which system made each run:
trace 1, G (9 x 18):
[[ 21 -44 -12   9  -5  -9  11 -29   4 -17 -29   1  19  -2   9  23 -29   4]
 [  1  -4 -22   5  36   3   7 -16  12  40 -14 -12 -32  40   7   0  -1  -1]
 [  0  46  53  16   4   4  15 -10 -17  12   0   6  -1   7   8  -2  17  -2]
 [ 14 -13  11  -7 -17   0   5 -29 -19 -46 -34  -9  16 -15  23  -5 -15 -10]
 [ -6 -11 -35 -24  17  11 -15 -13  11  -8 -21 -12 -44  28   5 -16   2 -10]
 [-18  34  37  -9  -1   8 -14   5  -5  11  13  19 -21   9 -19  -5  42  -4]
 [ -4 -21  36 -15 -27  -4 -11  -6  -9 -31 -16  14  31 -36 -14   6  -4  -8]
 [ -6 -45 -29 -14  11   0 -12  -1  28  -6 -21   3 -21   9 -17   7 -25   3]
 [ -7  10  14  15  17   2  -4   3  14  43  18  25 -24  24 -25  24  27  15]]
trace 2, J (9 x 18):
[[ -3  23   8 -25 -30 -33  -5  16  -3  17   8  -2 -14  41 -15   9  10  -7]
 [-18   7 -10 -14  11  -3 -14   3  42  23   4  20  13 -12 -21 -26  13 -31]
 [  6  -4 -30  16   1  35  -8  21  12 -36  28  11  13 -17   6 -22  -4   9]
 [ 10 -22  -6   6 -19  -2  -1  34 -20 -12  15   2 -20  16 -13  40   0  39]
 [ -3  -2  30  10  13 -18  19  16  20  47 -17  17  -1   6 -29  25  -4   0]
 [  5  27   1  30   6  -1  13 -17  29  12  20  17  47 -12  10 -19 -15 -16]
 [  0  -1 -39  10 -12  -9 -17 -20 -15 -11  47 -12   7 -11  22  12   5  28]
 [-19  -8   5  -6  25  -4  -3  19 -25  30  -4 -22 -38 -19  -4  20  13  28]
 [ -1  34  34   5  13   4  28  36  -6  18 -17 -12   8  -2   3 -27 -11 -17]]
trace 3, T (9 x 18):
[[ 10 -11  52  20   1  26   5 -22 -10 -16 -20  32  12 -10  -7  15  16   3]
 [ 16 -38  17  14 -14 -11   8 -20 -20  -2 -17   2  12   9  -1  44 -17  21]
 [ 21 -31 -18   1  17  -5  16 -21 -11  28 -41 -11  -7  19  14  18  16 -10]
 [  2  12  14  -4  13  11   2 -47 -22  -2 -27 -17 -10  22  30 -19  10 -18]
 [-11  -4  -3 -18  -9  -9 -12 -24 -23 -34 -10 -34 -25   9  20  -5 -37  14]
 [ -4 -13 -23 -24  12   3   2  33   0 -11 -31 -25 -43  12   0 -12 -19   1]
 [ -7  26  28 -20   3  12   3  18  17 -12 -28   9 -26  24 -14 -28  -3 -25]
 [-16   4  26 -21 -23 -16 -18 -12  25 -33  -7  24  -9  -1 -26   4 -23  -2]
 [ -2 -35  -6  -2   9   5  -5   8  26 -16 -22  29 -16 -28 -26  25   4  12]]
trace 4, P (9 x 18):
[[ -9 -32  58  -2  -7  14  -7   1 -11   4 -18  14  23  -2 -28   8 -12  -3]
 [ -9 -16   8  19  28   2  10   7  19   8  -8  -2 -22   3 -12  13 -52  30]
 [ 26 -15 -21  18  19   3  20  -7  19  24 -25  17 -23  33  -1  26  20  -1]
 [  3 -30  34   6  13  17   1 -25 -29  30 -25  -3  23   6   2   6  19 -13]
 [-17 -13   8   2  33   7   6   2 -18  11 -18 -39 -15 -13  15 -11 -41  15]
 [ 18  -2 -39 -11  13  -2  17  13   6   3 -33 -18 -35  31  16  -7   2 -12]
 [ -1 -17  18 -30 -13   4 -12 -13 -15  13 -28  -4  15  28  -5 -18  21 -40]
 [-37 -11  30 -28  11  -2 -19   2  -1   1 -16 -19  -7 -19 -15 -19 -36  -4]
 [  1  -8 -20 -12  10   0   8  30  33 -17 -31  10 -41   6 -16   2 -16   2]]
trace 5, B (9 x 18):
[[ 11   8  27  -5  -3 -18  25  18  13  20 -35  17  26 -19 -13   3  13 -32]
 [  0 -27  17  -1  -8  28 -17 -23  17 -33  -7  23  30   5 -13 -19 -21 -16]
 [  1  -5   7  30  28  22   4  -9  14   2   3  17 -38  25  -8  21 -16  34]
 [ 19  -3  26  15   5 -18  34   3 -19  31 -33  -5   6  -4   5  32  10   2]
 [  6 -20  12 -12 -24 -10  -9 -38 -11 -16 -14 -12  39  16  11 -11 -28 -20]
 [ -9  11 -16   1  17   2  -9 -37  18 -20  -3  -7 -43  26  12  -8 -31  14]
 [  4  17  12  -8  15  -7  23   7 -18   8 -41 -10 -41 -16  10  14  30   1]
 [ -1 -10  33 -32 -37  -2 -11  11 -30 -22 -19  -9  18   7  -6 -10   3 -21]
 [ -9  11  -5 -12 -15  -4 -14   7  31 -25  12  11 -22  42 -18 -13 -36   4]]
trace 6, G (9 x 18):
[[  6   9 -28  20  28 -10  11 -44  37  13  -9  15  -8 -12  14   8   4  -2]
 [ -2  -3  19  22  37  32  11  -2 -30  25 -12 -12  -7 -18  16  -3  23   8]
 [  4  -4  33  -4 -18  12   3  12 -41 -29 -11 -22  -5  27   7  -5 -27  10]
 [ 11  15 -24 -24 -33 -27  -6 -24  13 -28  -6   1 -18  39   8   0  -2 -13]
 [-11  20  -9 -13  16  -2  -9 -19  25  20  -8  16   2 -16  -2 -21  41 -35]
 [-23  -9  39   4  22  32 -10  10  -8 -10  -5   6   6 -43 -12 -17  -4   6]
 [  1 -36   1  -6 -17   4 -13  14 -18 -34   0   0 -27   7 -14  30 -18  37]
 [ 11 -14 -17 -15 -21 -23  -5   6  11  27   2  11  -3  43 -19  25  21 -10]
 [ -7  17  26   9   9 -12   8 -13  32  38   0  20  38  -3 -13 -13  -8 -27]]
trace 7, Z (9 x 18):
[[  2 -21  30  14  -9  28  -7  26 -31   0  19  -3   7  31 -13   7 -12  24]
 [ -4  16  25  11  -9 -30   8   1  23  19   9  21 -12  23 -26  33 -19  19]
 [ 14   2 -20   9 -10 -29   4 -47  26   5   1  23  26 -13   9  20  14 -11]
 [  3 -11 -11  17  11  25  -6 -39 -16 -21   7 -16  23 -15  32 -18 -14   4]
 [  0  21  17  12  14   8  21  17 -27 -14 -13 -28 -34  -2  20  -3 -25  26]
 [ 17  15  -4 -11  -1 -27  29  22   5  26 -35  -9 -15  25   3   7   7 -20]
 [ -8 -10 -19 -22   6   0 -13 -16  30  15 -11   2  20  18  -6 -35  -5 -43]
 [-27  -3  -8 -17  12  21 -29   0   8 -32   6   2 -15 -37  -5 -26   0   2]
 [  7 -12   4  -1  -8  17   3  45 -29 -15  -2   3 -18 -20  -7  18  36  20]]
trace 8, D (9 x 18):
[[ 13  10 -11  47  18  26  11   6   6  -4  32  14  -7  10   9  12  -5  36]
 [ 23 -18  -6   2 -22 -20   6 -15 -13 -11 -15  17   1 -14   2  45  37   9]
 [ -1 -10 -11 -14  -7 -22  -2   0 -12  39   3 -27  43   6   9 -14  -4 -26]
 [  0  42 -29  24  26   2  16   6  15   6  22 -12 -11  -7  25 -22 -12  10]
 [  9   5 -11 -13  -6   6   5   8 -13 -35 -23   6 -34 -27   9  11  41   6]
 [ -5 -16  14 -33 -17  -3  -9  21 -31  17 -17 -26   1  33  -6 -11   5 -21]
 [ -7  42  -2   9   2 -11   7  15  26  13  25   0 -18  37  -5 -11 -32   9]
 [ -3  18  -5  -6 -12  -5 -10   5  28 -28   7  41 -15 -30 -19  13  30   4]
 [ -6 -28  26 -13 -14  26 -20  21 -24   8   4   3  35   0 -20 -13  23 -17]]
trace 9, J (9 x 18):
[[ -5  -4 -12  19  36  37  -4 -20   7  19   8 -11  13  17  17 -37 -13 -12]
 [ -9  26  20  -4 -25   2 -17  -6 -27 -46  25  -4 -18  -3   8   1  -3  27]
 [  3 -11 -12 -30 -10 -36   9  26  -7  15 -32 -13 -13 -18  -7  21  20 -10]
 [  2  -4  -1   9  31  31   8   6  21  28 -14   0  11  34  -1 -37 -12 -30]
 [ -2  26  14   3 -30  11 -20 -15   4 -48  35  20   4  13  -1 -11  -8  10]
 [  3 -26 -26 -21 -16 -30  -5  11   0  -4 -10   5 -11 -30 -12  37  24   9]
 [  6 -29   3  22  44  32  17  14  11  34 -26   1   3  10  -6  -7  -8  -7]
 [  7  30  38  24 -18   9   5 -14  -4 -28  21  12  16  21   6  -5 -26  11]
 [  2  -2 -22 -18 -28 -52  -5 -19   0   2   4   0   3 -21   2  34  15   5]]
trace 10, T (9 x 18):
[[ -9  19  45 -11 -24 -16  -5 -20   2 -41 -13  15  -3 -16  -7   4 -22   4]
 [  7 -53 -21  -8  -7   1  -4  13  13 -22 -21  11  -3 -13 -17  24 -16  11]
 [ 10 -13  22  14  28  33  13   4   8  20 -30  26 -19  21 -15   8  30  -8]
 [  4  16  52   1 -20 -20   7 -39 -13 -10 -19  14   8   6   1  19   1  -3]
 [  9 -52 -25 -11  -6 -15  -5 -28  -4 -14 -25 -12   8 -12   9  21 -19   4]
 [ 10 -19 -10  12  38  38  10  -7  -7   9 -31  -5 -32  24  13  -6  16  -1]
 [  0  33  44  -8 -14  -8   7 -16 -28 -16 -18 -12 -21  25  11  -2  -4   0]
 [ -7 -29 -14 -36 -19 -29 -10  -5   0 -18 -25 -23  -1  -1  -1   1 -38  -8]
 [ -3 -14 -19  -5  35  28  -2   2  29  -2 -30   7 -36  13  -5 -19  -3 -12]]
trace 11, P (9 x 18):
[[  9 -10 -14  -2 -25  15 -15   6   3 -61  12  18 -19   5  -5   9  -5  23]
 [  3   1   6   5 -29  -8  -9  32  -3  16  40  16   9  29 -26  23  13  15]
 [ -1  31  27  26   5 -21  20  -8  25  26  12  19  30 -18  -4   7 -12  -1]
 [ 10  -8 -26  27  16   5   3 -43  17 -20   2  14   1 -28  20  15  -3  17]
 [ 10 -16 -24  14   5  27 -11  10 -30   3  27  -5  -7   6  10  11  41  21]
 [  5  38  25   8  -7  -7  20  26 -34  16  11 -24  14   4  18 -10   4   0]
 [  6  22 -25  -5 -11 -33  12 -26   9 -14  -2 -22  17  -6  31 -16 -34 -12]
 [-10  -8 -50 -22  -2   2 -32 -17  14  -3  21  -1  -1   0   4 -20  26 -15]
 [-17  27  28 -17  -8  15 -15  30 -14  -9  11   9  -9 -20 -14 -19  39  -8]]
trace 12, Z (9 x 18):
[[ 10  39  14  21  -3   1  28  37  16 -20   2   9 -17  13  -1  -3 -28  14]
 [ 12  11 -20 -25 -25 -35  -4 -22   3   4 -12   0 -19  36   5  14  26 -16]
 [-22 -29  -6  -5  30  10 -20 -25   4  35  -1 -12  27 -20   1 -20  -1 -17]
 [ -5  20   8  15   8  22  10  34  10 -36   8   7   0 -38   1 -20 -19  13]
 [ 22   5 -13 -13 -32  -9   4  23 -23 -23  -3  -2 -29  32   4  22  26  10]
 [-12 -25  12  -5  13  -2 -14 -14  -3  57   1  -4  13  32 -16   3   4 -13]
 [-17  19  14  12   8  -4  -1   0  40  -6  13  24  22 -39 -14 -14 -26  -2]
 [ 21   4 -34  -1 -28  -6  -1  -3 -10 -51   8   6 -11 -13  18  16  19  15]
 [  4 -24   6   9  14  19  -5  -8 -41  31   1 -23  -4  33  10   9  13  12]]
trace 13, D (9 x 18):
[[  6 -18   7 -17   0  21   6  46   3   8 -27  -3  13  21 -16 -27   0 -32]
 [  4  27   3  13 -11  18 -10 -12   7 -21  30  11 -12  55   3 -14 -15  10]
 [-15   1  13  -5 -15 -24 -18  -3   2  -3  20  21 -17 -26 -24  40  18  31]
 [  5 -26  10   1   2   5  10  33  10  33 -12  12  45 -11 -21  -2   9 -25]
 [ 20  15 -13  34  -2  27   7 -13   4 -14  28   5  29  27  24 -22 -15  -1]
 [ -1  -4 -19   6  -7 -14 -12 -21 -22 -16  20  -3 -20 -26  14  37  19  38]
 [  6 -25  -4 -11  11 -19  15  18 -11  46 -32 -16  12 -13  -3  13  19 -18]
 [ 17  38 -15  10   3   2  22  -1  14  -2  -3 -12  14  27  28 -38 -19 -26]
 [-12  25 -21 -14  -9  -7 -19  -9  -7 -41  21  -6 -37 -19  12  -1   9  22]]
trace 14, B (9 x 18):
[[ -5  13  14  -9 -20  -8 -25 -27   4  -4  18  32 -15  15 -17  22  42   3]
 [-31 -12  27 -12  15 -15  -5  25   8  25  -6  -9  -1 -27 -27   2 -33   9]
 [ 29  -2 -13  18   5  25  30  32  10 -19 -20  -1  21   9  15 -24 -19 -17]
 [ 17   1  -4  13 -14   8 -11 -38   8  -9  15  36  -1  27  -2  21  38   3]
 [-32 -12  30  -5  18 -19 -13 -14  -1  36   0  -6  -6 -20 -19  20 -17  18]
 [ 15  -4  -3  11  11  10  29  24  -8 -11 -26 -27  19  -8  22 -23 -41  -8]
 [ 30   6 -25   5 -22   8  -3 -32  -4 -33   3  15  -6  35  19   7  27  -4]
 [-31   2  18 -19   5 -25 -25 -25  -3  28   6  -2 -28  -1 -18  19  10  13]
 [ -8   8  14  -9  11  -4  19  38  -6   0 -26 -29   7 -25   5 -26 -36 -11]]

runs to name:
trace 15 (2 x 18):
[[ -2 -17  10  14  11 -12   5 -23  11  13  -8  -3 -18  31  -8  26 -47  25]
 [  9 -28 -22  10  29  -7  11  -8  15  49 -22   5  -9   5  -5  26  19   0]]
 : P
trace 16 (2 x 18):
[[ -4 -18 -48   2  12   2  -9  33  16  33  30  -2  12 -11  -9  -1  15   3]
 [ 24  27   2  28  12  26  21  -1  -5  12   1  16   2  12  17  -5  48 -11]]
 : D
trace 17 (2 x 18):
[[ -1 -19 -12 -16 -19   4 -15   6  14 -56  -8  18 -14 -19 -13   6 -10   9]
 [  2 -14   5   5 -20  17 -13  40   9  -1  30  27   4  29 -35  13   7  13]]
 : P
trace 18 (2 x 18):
[[-26 -27  45 -10   7  17 -25 -14   8  -5 -14  19  -1 -10 -32   0 -14   0]
 [ -3 -19  11  12  17   7  10  30  12  -4 -16  12 -37  -5 -24  29 -21  33]]
 : P
trace 19 (2 x 18):
[[ 27   7  20   6  -9   1  28  -1 -32 -14 -37   0 -11  -4  17  22  31   0]
 [  7 -29  19  -6  -1   1   8  -4  -8  18 -32 -17  23  37   0 -11 -33 -22]]
 : Z
trace 20 (2 x 18):
[[ 22 -35 -43  10   6  27   2  14 -19 -16   0  -8  -5  -8  17   8  22  14]
 [ -6 -22  43   5   4  16  -1  15 -26  12 -10  -5 -19  34 -20  17 -16  21]]
 : J
trace 21 (2 x 18):
[[ 10 -14  12  -9 -15 -10  -9 -36  -5  17 -14  21  -2  33 -10  26  38 -13]
 [-16 -28  29   7  13   7 -11 -31   6  11  -5   4  41 -27  -8  -6 -29  -6]]
 : Z
trace 22 (2 x 18):
[[ -8  -2  15  27  23  27 -12 -39  12 -15  11  27 -15  -7  -1  11   0  25]
 [ 13  14  40  11 -15  -8  20 -11 -32 -20 -20   3   3 -27  14  26  13  11]]
 : Z
trace 23 (2 x 18):
[[ 15  18  -8  11  16  -7  30  20  -7  23 -20 -17 -39  33  13  11  -1   9]
 [ 24  35  22  16 -17  11  14 -16 -10 -12   3  13  23  31  18 -15  17 -20]]
 : G
trace 24 (2 x 18):
[[ -5   5  30  -1   2 -25  15  10 -22  30 -13 -10  23 -45   0  16  13  -3]
 [ 20  -3 -33   8   2   7  25  33  10 -10  -9 -17  25   2  18 -27 -30 -16]]
 : D
trace 25 (2 x 18):
[[-11   1  35  -7  20   2  -1 -15  11  13 -34  24 -37  -4 -22  19  25   0]
 [ 12 -25  26  -4 -15   1   8  -1   2 -13 -32  20  42 -30 -10   4   9 -25]]
 : Z
trace 26 (2 x 18):
[[ -4  15   9 -22   9 -15   6 -24  -7  -3 -43 -12 -50  14  10   3   9  -7]
 [-22  18  28 -37  -9 -22  -6   9   9  -6 -26 -12 -13   2 -13 -23 -25 -22]]
 : D
trace 27 (2 x 18):
[[ -6  -8 -26  -2   9 -22  -4 -19   4 -12  -3  -1 -35 -37   5  33   2  31]
 [ 15  -5  13  20  30  24  29  15 -23  26 -32  -9  -6 -10  13   5  26  -2]]
 : J
trace 28 (2 x 18):
[[  5 -16 -12 -26 -28 -40   2  -7   3  -6 -20 -18  28   2   4   2 -30 -20]
 [ -1  22 -28   8  32   0  12   0  51  12 -13  14 -24   6  -1 -16  -5 -13]]
 : G
trace 29 (2 x 18):
[[-11 -30  43   4  -3   7 -19 -17 -18  19   6  18  10  -1 -25  30  15  15]
 [ 14 -14   6  23  17 -22  30 -19  -2  25 -28  -4  12 -26  11  33 -14   9]]
 : T
trace 30 (2 x 18):
[[ 12 -15  -8   6 -18 -12  -3 -38  -4 -15   1   9  46 -36  15   8  10  -9]
 [-20 -33 -23  -3  18  19 -31 -23 -10  -2  19 -21 -15   8   5  -5 -21  23]]
 : B
trace 31 (2 x 18):
[[ 17  -8 -50  10  -6 -11   6   0  40 -11   9  22  23 -25   3   4   4  -7]
 [-12 -13 -25  20  37  24  -7  15   3  40  30  -9  10 -12   2 -12   7  11]]
 : G
trace 32 (2 x 18):
[[  8 -10  41   6 -20  15   6  11 -13 -49 -17  14  12 -20  -8   6 -19  10]
 [  5 -19 -19  15 -12  -3  -5  13  11  -4  29   1  -1  36 -11  17 -42  30]]
 : P
